(in the rows, 128 means zero)
Rotation paths and how fast each direction turns (deg/step)
Each turn is a multiple of 5 degrees from 10 to 175, or 0.
Each row of a path follows its step; steps can be skipped.
path 1
step 0: [118 122 138 132 129 137 131 125 128 127 123 131 134 134 129 131 131 134
 140 131 118 132 130 138 121 124 133 115 125 121 120 123 117 114 122 132
 114 125 130 140 120]
step 2: [139 118 132 128 129 141 130 139 132 122 134 124 132 134 134 116 129 137
 128 130 136 149 124 126 121 131 129 125 131 127 121 126 117 127 132 135
 116 131 120 130 133]
step 3: [140 125 137 130 119 124 128 123 122 114 130 129 129 126 138 128 125 129
 137 135 133 131 129 130 120 118 122 112 125 128 137 146 120 126 129 127
 140 123 130 130 135]
step 4: [140 129 126 119 136 130 127 126 125 125 131 141 140 128 120 118 120 123
 126 139 139 136 139 142 138 125 127 127 128 128 115 136 121 128 132 127
 128 135 122 122 123]
step 8: [134 133 117 136 134 127 124 125 131 124 122 131 121 128 140 127 134 124
 136 121 128 144 116 121 125 122 119 132 114 123 123 126 124 118 134 134
 120 132 114 127 128]
step 12: [136 113 131 124 131 130 129 129 126 115 128 136 135 128 127 126 129 137
 128 129 121 123 136 119 124 116 133 118 135 121 118 132 134 128 119 130
 116 126 116 136 143]
step 13: [133 140 122 125 131 133 135 135 127 110 127 127 131 121 120 126 124 136
 115 134 135 135 133 130 124 123 125 116 113 127 144 134 125 132 122 131
 124 133 126 131 128]
step 15: [146 126 132 125 123 137 126 125 133 119 131 140 118 117 120 136 122 120
 127 132 116 126 126 121 139 126 116 119 121 129 132 129 116 132 131 126
 130 134 127 132 124]
step 18: [130 121 111 127 131 134 123 131 130 117 121 138 123 125 127 137 134 120
 129 122 130 132 135 131 128 125 122 127 125 135 119 121 138 118 125 128
 123 127 127 137 149]
step 19: [128 131 122 134 129 124 126 129 125 124 120 136 136 139 118 137 125 133
 131 122 126 134 136 117 119 140 130 118 118 131 142 132 132 124 130 143
 124 132 120 118 131]
[128 126 125 127 130 128 128 128 124 131 128 128 130 126 131 124 130 129
 129 127 125 130 127 130 128 123 128 128 129 128 122 127 133 127 129 127
 128 129 127 128 130] : 175
[129 130 127 126 128 133 130 126 130 128 132 127 130 126 128 127 130 128
 128 128 130 129 130 131 129 131 127 129 127 132 127 125 128 127 127 130
 126 130 132 133 127] : 160
[131 130 131 127 127 126 128 123 129 131 126 130 127 126 132 127 127 127
 132 127 128 124 129 127 125 127 133 127 128 130 128 129 128 127 126 127
 128 130 127 129 128] : 130
[130 127 126 130 125 127 125 130 127 130 128 127 127 130 129 132 129 129
 130 131 129 132 129 128 127 130 129 128 131 126 128 125 126 124 128 127
 129 133 131 128 132] : 45
[128 133 128 130 127 125 126 129 126 127 129 130 126 125 129 126 126 128
 128 131 127 131 132 125 128 127 128 132 124 129 126 125 126 131 128 125
 128 127 129 130 129] : 155
[129 131 128 128 129 130 130 130 127 129 128 125 125 125 127 129 125 129
 130 127 127 129 122 124 126 126 128 127 129 128 126 128 125 127 130 131
 126 129 132 127 127] : 55
path 2
step 0: [134 132 118 127 120 135 131 115 124 133 120 132 126 134 141 125 129 124
 121 126 120 125 135 125 133 136 128 126 122 118 121 138 129 130 124 123
 140 131 112 130 123]
step 2: [135 126 126 122 127 121 137 126 132 135 122 130 137 139 133 137 133 131
 126 125 112 129 123 127 136 126 125 130 135 119 120 124 127 114 125 128
 136 123 115 136 124]
step 3: [124 129 127 116 130 131 122 122 140 129 118 136 119 136 138 137 128 135
 126 122 122 124 136 122 135 127 122 126 126 116 131 134 121 117 124 127
 132 136 130 129 116]
step 5: [126 134 127 126 132 136 131 138 128 143 128 126 124 137 145 132 135 135
 118 129 115 121 137 127 129 135 121 130 133 114 126 126 129 127 132 123
 128 133 121 134 132]
step 6: [119 130 135 124 128 127 129 127 127 134 120 115 118 132 129 133 130 135
 119 130 123 110 129 134 130 119 125 125 139 119 128 121 116 122 127 136
 130 133 135 130 120]
step 8: [127 136 135 131 123 135 127 119 126 140 120 125 114 135 138 131 124 130
 117 130 134 125 146 131 136 129 130 123 126 121 129 134 118 137 122 131
 129 134 125 134 127]
step 9: [131 131 139 131 129 129 128 126 113 142 119 117 135 135 122 132 130 123
 113 131 131 118 130 134 133 127 129 128 133 126 130 129 129 127 123 136
 142 126 116 126 123]
step 17: [125 140 129 136 119 132 128 123 124 133 125 119 136 136 126 125 140 138
 119 121 121 121 133 129 125 130 120 126 129 119 116 129 126 132 129 128
 135 123 111 127 125]
step 18: [131 132 125 130 121 137 141 125 125 135 121 120 122 129 136 120 130 125
 120 124 113 113 134 119 136 123 131 125 127 118 124 132 125 126 121 124
 133 133 132 129 117]
step 19: [122 130 132 126 123 126 134 121 133 132 121 119 129 146 123 130 135 123
 129 130 119 131 126 127 134 118 126 122 132 127 123 123 120 132 116 136
 142 130 120 128 115]
[129 127 127 127 127 127 129 132 128 127 125 125 127 126 127 127 126 128
 129 129 130 129 129 130 129 125 126 127 134 129 130 131 127 127 125 131
 129 126 130 124 126] : 145
[124 130 128 130 131 130 127 128 135 130 129 125 128 129 126 127 129 130
 129 129 129 132 132 127 126 129 126 127 128 130 130 128 127 128 127 126
 129 129 127 129 126] : 160
[128 133 133 126 130 127 130 128 127 124 130 127 128 128 129 126 129 129
 128 128 126 127 133 128 128 128 124 129 128 128 125 126 127 129 129 129
 127 127 132 127 129] : 35
[126 128 126 127 128 125 126 128 126 132 128 130 122 126 126 125 131 131
 130 132 128 125 128 128 127 131 127 128 131 129 127 127 128 129 131 128
 125 129 127 128 128] : 40
